128 stands for zero in the data rows.
Each row in the table below has a label, given by one hidden rule.
[ 57 121 109 123  66 156 105   0 138 110 127 103 156 154 142 134 133 181
 152 132 155  39 154  73  84 127  34 110 164 125 131 111 156  79 157 120
 124 122  91 140 111 143 107  93 124 116  90 109] 0
[165 170  75 195 119 140  74  80 255 106 111 126 159  74  50 124 185  85
 122  90  75 110 119  48 155 100  63 164 145 113 129 121 114 152 167 133
 117 213  90 106  81 150 165 131 130 128 123 255] 2
[210 164 117 203 233 156 122  68 223 137 101 126 123  24   0   0 146  71
 123  68 122 130  96  34 147 136 121 194 255  98 140  99  92 153 234  88
 111 167 100 103 101 128 162 159 134 121 222 160] 2
[ 71 150 113 122  82 130  54 119 110 101  95  97 187 124 212 208 127 147
 156 110 144  88 134 100 164 105 130 144  60 148 157 161 139 115 149 131
 100 133 126 151 139 155 119 247 195  95 100 215] 2
[219  99 131  21 235 118 151 145 138 146 139 142  90 127 160 206  95  89
 162 137 154 104 104  96 127 143 200 115 139 141 131 133 136 104  42 143
 157 110 168 114 150 124 145  92  81 146 100 115] 1
[255 140 129 113 255  98 151 229 120 176 179 177  99  28   0   0 130  82
  95 163  70 167  61  82 195 135 176 191 141 113  96 121  93 142 203 106
 166 120 104  80  92 144 122  46   8 153 208  44] 1
[172 113 151  86 255 100 140 129 255 185 145 164 117  46  20 165 110 111
  78  95 115 167  99 117 161 121 151 123 138 112 108  95 100 125 188 118
 159 122 118  81 143 140 138  14  66 155 116  76] 1
[ 54 122 150 103 239 115 122 162 174 138 127 148  71 209  71  57 101 118
 126 185 122 164 111 160 134 154 180  57 124 131 131 115 137  89  89 112
 146  97 129 155 111 116 124  58 105 147 107 131] 1
[135 127 132 154 201 120 106 170 135 125 119 138 134  83  52  92 149  85
 113 106 142 212 126  91 140 152 187 137 131 131 125 112  94  90  92 111
 132  70 115 122 118 104 109  38  58 129 146 128] 1
[123  94 145  48 138 116 170 221 163 155 135 137  95 128 117 151  92 119
 112 164 106 198  68 244 131 130 128 133 155 128 121  79 104 142 157 138
 148 122 167 103 165 142  99   9 129 148 159   0] 1
[193 106 143  77 210 107 168 209 216 144 149 143  88 122  34 202 112 143
 123 168 114 192 132 239 121 136 242 113 137 139 118  94 104 136 131 127
 150  95 152 133 178  88 121  98  69 156 100 109] 1
[169 135 131 126 177 126 178 123 173 148 170 129  97 127  71 178 108 147
 112 168 121 133 127 192 119 129 183 124  98 125  99 126 131 107 110 101
 123 143 129 104 133  98 159  70 140 119 168 123] 1
[177 145 107  67   0 147  75 139 105 112 122 117 142 170 151  73 127 130
  99  94 119  64 110  45 112 115  81 121 129 133 130 112 125 138 158 127
 118 110 100 123 113 112 147 144  85 130 195 226] 2
[133 145 112 192 147 112 132  41 200 128  84 143 154  79  64  32 145 117
  76  98  88  76 152  83 129 120  33 163 211 104 140 124  77 176 169 117
 129 165  97 134 123 156 144 190 221 139 171 198] 2
[255 144 136 134 135 106 172 192 239 171 148 160 143  84  19   0 128 109
 113 105 114 255  74 114 194 158 136 161 214  83 106  76  83 194 213 126
 144 130  61  43 116 153 165  12  47 147 181 193] 1
[169 108 142 148  83 112 150  55 194 113 155 134 120 228 236 130  97 145
 164 167 112 127 140 150 127 120 178  67   1 161 117 126 145  43 139 126
 120 145 213 160 150 102  92  79 152 114  93 146] 1
[  0 114 146  55   0 151 102 173 112  85 158 129 128 202 216 255 109 173
 171 156 168  77 172 221 101 132 117  99  28 124 122 186 170  47  39 144
 127 122 215 185 195  84  93 137 150 119  48  76] 0
[ 59 105 107 172 113 150  80 137 161 127  97 114 165  78 106 123 151 155
 125  77 118 106 108  28 115 109  28 125 187 126 107 154 127 125 106 133
 101 139 121 144 110 148 147 164 159  90 110 220] 2
[142 109 150 108 255 114 136 154 207 136 169 107  84 124 176 117 105 126
 152 176 140 126 112 118 118 144 172 102  86 140 132  91 178 107  56 131
 135  98 141 123 188  97  96 121 201 127 137  10] 1
[ 81 127 124  90  60 154  83  46  15  95  99 113 175 180 112 108 159 175
 126  91 144  88 167  50  49 118 141 111 134 119 174 144 160 123  81 161
  97 153 131 130 125 127 152 162 255 111 129 196] 0
[ 55 126 154 116  46 126  98  65 144  99 100 119 158 119  46 159 137 119
 107 167 132  83 140 137 133 100  66 149 139 138 119 127 141 159 105 139
 127 181 144 130 129 143 158 182 140 122 111 133] 2
[213 156 141  91 255  78 185 249 255 196 182 147  91  62 106 116 110  78
  98  93 107 152 110  73 149 160 155 128 213 102 113  33 113 144 161 100
 154  77 130  81 111 109  98  32  27 170 155  38] 1
[  3 111 142  94  13 151 161 149  39 137 133 110 125 141 186 255 109 135
 158 215 142 174 140 181 143 135 137  75  70 138 142 129 167 102  46 127
 117 111 193 136 148 107  99 150 195 120  67  89] 0
[255 168  99 168 255 108 163 255 255 184 112 179  61  28   0   0 150  56
  66  35  52 232  78   6 187 144 196 240 213  99  84  74  51 178 235  96
 176 125  96  12 104 156 137  36   0 137 212 108] 1
[159 158 102 255 124 132 110 121 171  99 117 118 192 150 146  50 150 125
 117 101 151 138 126  64 117  89   0 192 234 126 128 151 106 124 114 127
  94 155  88 166 114 150 159 169 150 125 109 209] 2
[137 150 155 173 118 106 108 184 137 130 107 109  95 145 137 114 124 107
 125 121  84 224 111  67 124 126 138  85 160 128 108 124 151 119 126 139
 127 118 100 129 123  92 118  58  76 139 100 129] 1
[ 84 145 131 162  45 136 118 113 156 134 138 128 125 115 146  67 167 141
 144 143 101 191 135 212 143 149 128 146 175 129 115  73 108 174 127 130
 148 138 157 158 156 153 134  84  64 133 150 150] 0
[108 133 127 160  99 164 113  66  61 103 104 127 167 120 255 152 184 141
 132 100 152  57 158 140  99 115  91 107  83 140 132 159 131 152  93 121
  85 168 151 146 116 123 140 154  98 108 109 180] 0
[ 70  97 188  56 245 108 168 251  51 152 165 135 133 219 167 209  71 130
 170 192 168 166 145 246 109 154 110  74   0 158  94 106 160  11  43 152
 151  49 214 116 187  75  81  51 122 146  59  56] 0
[178 131 121 186 225 103 147 124 125 142 138 164 105 112 141  77 107 110
  97 145 102 112 122 114 132 136  81 140 211 118 123 132 108 176 218 119
 124  75  94  86 106 158 128  42  62 141 162 163] 0
[159 130 114 143 194 169 141 137  96 152  74 162  99  95 132   0 132 119
 104 147 112 112 130 102 146 111 110 158 145 113 133 125 128 166 186 102
 129 141  95 118 132 111 137  81 166 134  95 107] 0
[125 123 133 156  35 136  85  72  48 151 101 106 114 129 203  83 138 124
 134 109 143  45 166 124 133 122  63 156 100 136 156 146 146 117 114 129
 147 104 146 148 159 114 136 218 176 130  95 186] 0
[148 127 113 162 137 140 139 163 152 133 113 137 145 190 109 208 144 157
 121  90 149  98 129 150 121 153  68 107 141 141 123 138 155 139 103 140
 142 147 126 126 140 141 115 146 158 119 143  94] 2
[110 113 130  80 114 138 131  89 157 112 172 138 155  90 192  96  98 112
 100 136 158 112 126 156 141 141 161 107 181 139 102 111 125 105 131 118
 115 148 178 124 131 143 150  96 110 152  77  89] 1
[ 85 151 103 158   0 192  94   0 117  97 112  93 157 187 255 255 161 194
 137 112 176   4 161  86  69 113  61 116  92 131 172 199 160 160 129 154
 128 163 114 190 106 130 120 198 255 115 114 193] 0
[106 129 134 116   7 165 137 133 110 136 118 101 120 158 131  67 123 109
 130  82 113 168 121 233 117 118 114 105   0 126 140 132 111 101 108 145
 130  98 211 103 120  98 111 231 150 118 130  66] 2
[237 117 142   0 179  93 164 237 156 140 150 140  84 115 149 129  76 122
 112 170 102 198 112 125 134 150 222 138  83 126 104 131 109  80  98 112
 160  95 114 106 138 127 106 104  65 167 102  85] 1
[231 135 124  96 110 129 151 223 149 144 121 154 104 128  25 122 137 146
 110 102 146 181 108  44 166 135  93  79 255 141 149 129 124 152 151 102
 131 156 100  94  99 148 138 172  96 150 159  88] 2
[120 100 118 157 131 140 157 137  84 100 108 136 118 109 129 124 124 122
 144 152 109  96 140 182 121 115 108 113 169 130 144 128 116 120 134 135
 146 144 110 117 111 105 115 122 132 142  91  79] 0
[157 137 115 161  80 153  98  47 160 136 103  79 192 148 152 117 121 135
 137  92 132 174 132  81  99 108  81 168 196 109 149 143 127 125 142 137
 125 177  69 141  98 166 144 223 152 111 130 203] 2
[ 40 133 121 139  87 150 134  82   5 120 124 113 132 134 214 171 109 142
 146 125 145 116 153 143 113 106 101 151 153 152 143 165 146 117  96 164
 118 108 151 174 177 139 104 198 173 135 148 126] 2
[103 162 115 135 157 128 106  97 123 121 118 145 182 165 151  83 141 128
 116 102 117   0 142 122 102  95  81 145 136 139 128 188 147 122 106 145
  98  94 133 166  99 134 170 240 168 128 125 211] 2
[  0 114  94  90   0 157 143  60   0  86 114  80 178 208 255 255  89 158
 174 128 160  58 165 123 101 107  28  21   0 167 208 207 174 119  87 150
 108 151 210 200 166 105 115 222 190  90  90 209] 2
[160 140 152  96  98 106 160 186  72 161 163 156 129  85 112 166 128 112
 132 119 113 215  93 204 156 124 185 137 163 113  97 133 101 103 172  96
 143  62 101  85 136  82 114  59  19 137 123  75] 1
[204 122 128 129 255 109 163 220 139 145 159 170  89  75 123  62 110  96
 107  88  80 194  97  45 216 145 174 178 148  89  96  87 108 176 155 119
 137 138 119  64  97 119 130   9   8 135 188  75] 1
[ 74 140 124 139   0 152 119 139  82 100  78  81 148 147 139 132 150 155
 151 100 143   0 161  86 136 105  21 139  95 111 169 135 116 107  99 144
 111 165  88 129 138 181 175 166 134 110  62 127] 0
[255 175  97 255  53 154 128 170 255 146  98 163 116  80  62  51 173  55
  71  12  78  99  81   0 205 110  47 195 255  65  82  97  75 216 211 118
 140 200   4  89  68 195 185 181 141 124 232 229] 2
[208 134 120 127 152 126 128 109 206 135 141 152 148 106  42 141 150 132
 139 102 134 169 160 127 133 125 119 139  96 126 144 110 125 117 167 140
 122 145 157 116 118 118 160 144  68 153 164  50] 0
[ 36  94 143  43 205 144  89 191  40 122 160  90 172 193 202 255 105 128
 117 165 174 117 134 159 114 107 112  98   0 144 161 144 130  84 139 154
 130 129 178 179 162  85 125 114 197 112 115  64] 0
[ 47 139 133 114 119 114 116 139 150 132 160 137 155 190  86 200 113 149
 127 173 121 174 130  94  86 111 186 147  87 140 128 133 124 125  87 122
 158 138  96 106 149 121 127 135  90 154 139 124] 1
[ 78 113 138 132 117 134 125 127 132 113 105 125 166 137 204 208 127 125
 149 157 167  20 160  93  95 127 130 123  39 114 141 156 136 117 101 129
 119 108 158 143 120 134 127 106 183 110  97 150] 0
[ 43  91 158  31 146 129 147 214  70 106 169 126 149 138 171 170  74 157
 168 180 144 177 114 158 106 144  88  83  19 138 116 119 151  52  60 146
 148  78 182 163 189  71 100 201 165 142  52 109] 2
[ 93 114 130 122 206 117 134 143 104 129 104 106 137 131 170 255 100 161
 158 158 152  89 137 225 117 129 134 154  31 146 115 158 136  88  82 138
 132 119 202 133 124 107 112 177 121 146 140 182] 2
[110 136 118  90  33 152  90 124 156 142 109 123 106 119 145  31 128 115
 122 149 146  58 140 184 150 127 117 107 209 126 136 124 135 113 140 142
 108 184 117 111 109 138 143 143 148 140 129 199] 0
[ 96 118 144  83  43 113 155 123   0 132 145 134  66 137 144 147 126 124
 140 142 145 178  77 160  99 136 147 102  31 148 124  86  90  78  78 133
 141  92 207 138 181 109 107  35 123 170 100   0] 1
[ 65 129 121 108 162 130 172 155  85 125 143 139 152  60 156 146 129 106
 128 136 108  94 120 220 125 118 171 132 189 155 112 116 118 113 112 119
 152 130 128  70 111 152 125  69 192 144 132 162] 1
[255 106 160  65 255  60 251 255 233 197 192 167  30  80   0   0  97  66
  89 117  79 255  74 148 191 184 255  91 255 105  13  47  90 143 161  78
 176  74 118  26 150 115 110   0   5 190 235   0] 1
Here are more rows. What is the label of each one?
[145  94 168  85 187 113 149 162 193 111 144 116  87 155  59 149 109 100
 141 147 124  64 142 228  95 150 128  66  27 145 120 119 147 147  55 123
 172  80 168 116 152 122  97  73 107 120 153  55]: 0
[255 150 129 133 183 101 147 150 200 116  96 155 133  47  85  17 116  99
  98 136 107 198  96   0 215 137 141 111 105 111  96 119 109 141 199 100
 146 141 153 119 101 148 154  59  72 140 196  66]: 1
[148 139 127 112 171 102 147 111 213 126 139 135  89  71  23  39 150  80
 117 107  62 135 101  14 174 118 134 122 113  94 106  99 144 147 207 114
 146 113 126  79 115 112 119  82 138 153 111 140]: 1
[110 144 131 147 191 111 103 222 129 102 115 127 142 114 123  52 105  98
 122 159 138 139 123 140 128 153 161  70 124 110 106 142 119 189 133 124
 137 149 154  88 142 121 112 103 100 137 106  88]: 1
[140 115 138  84 169 132 189 199 110 118 139 147 118  93 138 103 124 117
 125 169 110 180 146  97 130 125 142 113 147 113  99  71 117 103 173 123
 145 125 140 120 118 164 106  98 134 132 116 125]: 0
[255 175  76 210  85 167  85  94 206 101  73 114 206 128 172  68 167 136
 129  99 131  19 133   0 108  93  20 170 227  94 142 148  84 208 184 108
  83 166  99 117 106 161 182 255 155  94 144 219]: 2
[ 90 132 111 158 169 143 130  60  63 129 105 103 134 197 195 178 138 149
 144 141 172 161 126  77  97  93 105 176 102 133 191 165 132 152 160 150
 112 151 108 150 128 137 146  89 197 125  53 217]: 0
[150 144  98 147 140 156  57 110 233 121  95 154 164 182 159 103 113 127
 120  64  80  91 168  74 144 112  50 146 218  98 132 152 118 191 168 134
 107 160  73 100 103 143 164 148 152 115 125 156]: 0
[ 72 144 110 202   5 140 100   0 109 104  97 128 188 105 178  82 146 139
 151 132 104  50 147  48  62 109  17 138 163 135 132 141 116 142 191 144
 108 192 120 160 115 161 108 255 164 109  84 121]: 2
[189 155 102 170 198 127 102 148 209 142 106 158 134  59  39 101 166  71
 112 111  78 115 133 141 139 134  95 216 185 105 128  94  99 150 180 109
 106 174  87  89  50 160 180  73  65 118 150  94]: 0
[ 66 124 134 137  75 132 116  79  69 134 136 137 154 107 195 227 105 162
 126 118 133  95 125 121  89 143 115  85  24 128 149 150 120  86 114 140
 118 141 139 111 158 120 121 195 173 103  96 143]: 2
[124 126 109 191  89 152  67  72  96 155  97 105 192 114 153  88 133 154
 128 133 105 100 123 131 114 129  69 118 142 141 133 113 106 139  70 131
 133 173 135 135 125 129 141 202 149 121  58 209]: 2
[194 149 105 195 146 140  86 244 190 141 121 131  96  65 107  33 138  64
  87 122 112 237 137  92 128 129 102 211 247 113 141 147 117 187 218  93
 132 137  88  78  88 170 159  86  63 140 157 185]: 0
[ 77 134 106 136   0 156 113  43  97  68  99  97 160 189 187 255 165 152
 142 120 162   0 133 163  96 116  42  91 139 138 162 203 172 129 111 160
  96 149 116 159 136 134 141 231 182  96  74 211]: 2
[ 61 153  96  78 140 114 141 238 137 160 110 133 124 127 102  62 129 128
 137 115 115 156 134  65  91 143  83 169 147 141  80 134 104 139 120 128
 124 182  83  99 117 103 148 101 137 121 168  78]: 0
[196 142 113 112 164 147 119 105  86 138 141 147 174 145  60   4 142 116
 120 115 129 177 167 119 201 128 115 153 155 110 118 140 104 187 144 141
 126 152  99 116 105 108 108 101 167 135  89 196]: 0
[109 134 160  31 191 130 151 139  20 125 130 106 110 183 174 154  80 143
 131 131 118 217 164 227 145 129 168 108  54 141 111 102 110 113  87 118
 135  74 134 179 133 111 111 164 148 110 137  83]: 0
[140 144 102 222  57 141  71  62 192 103  99 126 148  92 107 173 147 133
 140  72 104 106 127  69 102 108 110 215 255 112 181 146 131 163 189 112
  86 141  95 115 114 138 161 233 159 121 165 255]: 2
[100 116 153  87   0 125 141  59   1 107 144 115 133 207 207 220 117 157
 144 138 172  79 138 230  75 139 123 136   0 141 166 165 151  91  88 166
 104 132 182 174 157  81 104 203 197 130  35 144]: 2
[207 116  96 152 114 137 106 130 107 128 106 137 160 159 133 128 141 125
 151 117 142   0 122  68 108 109  63 148 118 129 156 118 123 160  92 133
  99 185 122 164  91 135 127 134 139 131 177 185]: 2
[ 96 154 100 203 103 148 115  30 220 113  77 105 144  70  65   0 130 117
 121 111 114 108 119  67 143 117  64 179 127 101 168 137 115 173 162 117
  69 176  59  99 103 187 157 232  93 110 178 255]: 2
[244 143 158 127 213 125 180 222 255 153 124 158  55 103   1   7 120  87
 118 113  79 255 117 121 130 134 129 161 239 102  96 121  92 155 191 115
 166 136 105 107  85 119  99  28  74 146 193 106]: 1
[178 127  89 198 152 153 115 100 213 107 129  99 158 140 159 112 179 114
 104 133  70 139  98  26 142 135  28 179 181 116 131 148  99 161 189 107
  99 131  79 116  76 162 158 116 169 144 139 159]: 2
[105 106 164  78   7 111 128 160  63 138 154  92  68 162 112 233 102 161
 147 197 171 153 167 201 110 140 136 110  56 144 112 126 159  19  83 137
 144  77 211 115 156 104  84  95  99 149 135  22]: 0
[118 122  86 125 113 120 118 106 192 140 136 122 150 125  84  58 169 114
 120  84  95 122 151 132 149 121 128 122 231 119 123 152 107 149 127  99
 142 161 101  81 137 143 107 109  71 135 191 156]: 0
[113 124 155  48 224 127 108  84 153 114 151 149  98 155 123 184 106  97
 144 107 179  67 116 208 125 115 116  87  44 128 137 112 128 130 127 143
 121 139 140 157 136 156 121 211 114 137 124 140]: 2
[255 125 144 154 147 115 133 183 250 146 123 145 116   2 113  58 141 105
 109 123 108 134 116  31 161 151 156 137 181 114  93 153  95 176 198 122
 143  85 109  94 122 163 129   0  56 153 192 126]: 1
[129 111 130  62  91 126 137 183  82 138 125 123  96 109 137 189 105 148
 142 170 163 253 147 170  91 130 184  97  27 151 103 152 153  50  49 153
 124  67 173 184 149 117 110 108 155 130 161  50]: 1
Which column or columns does the hidden rule look at? Columns are counted from 0, in order:
22 26 43
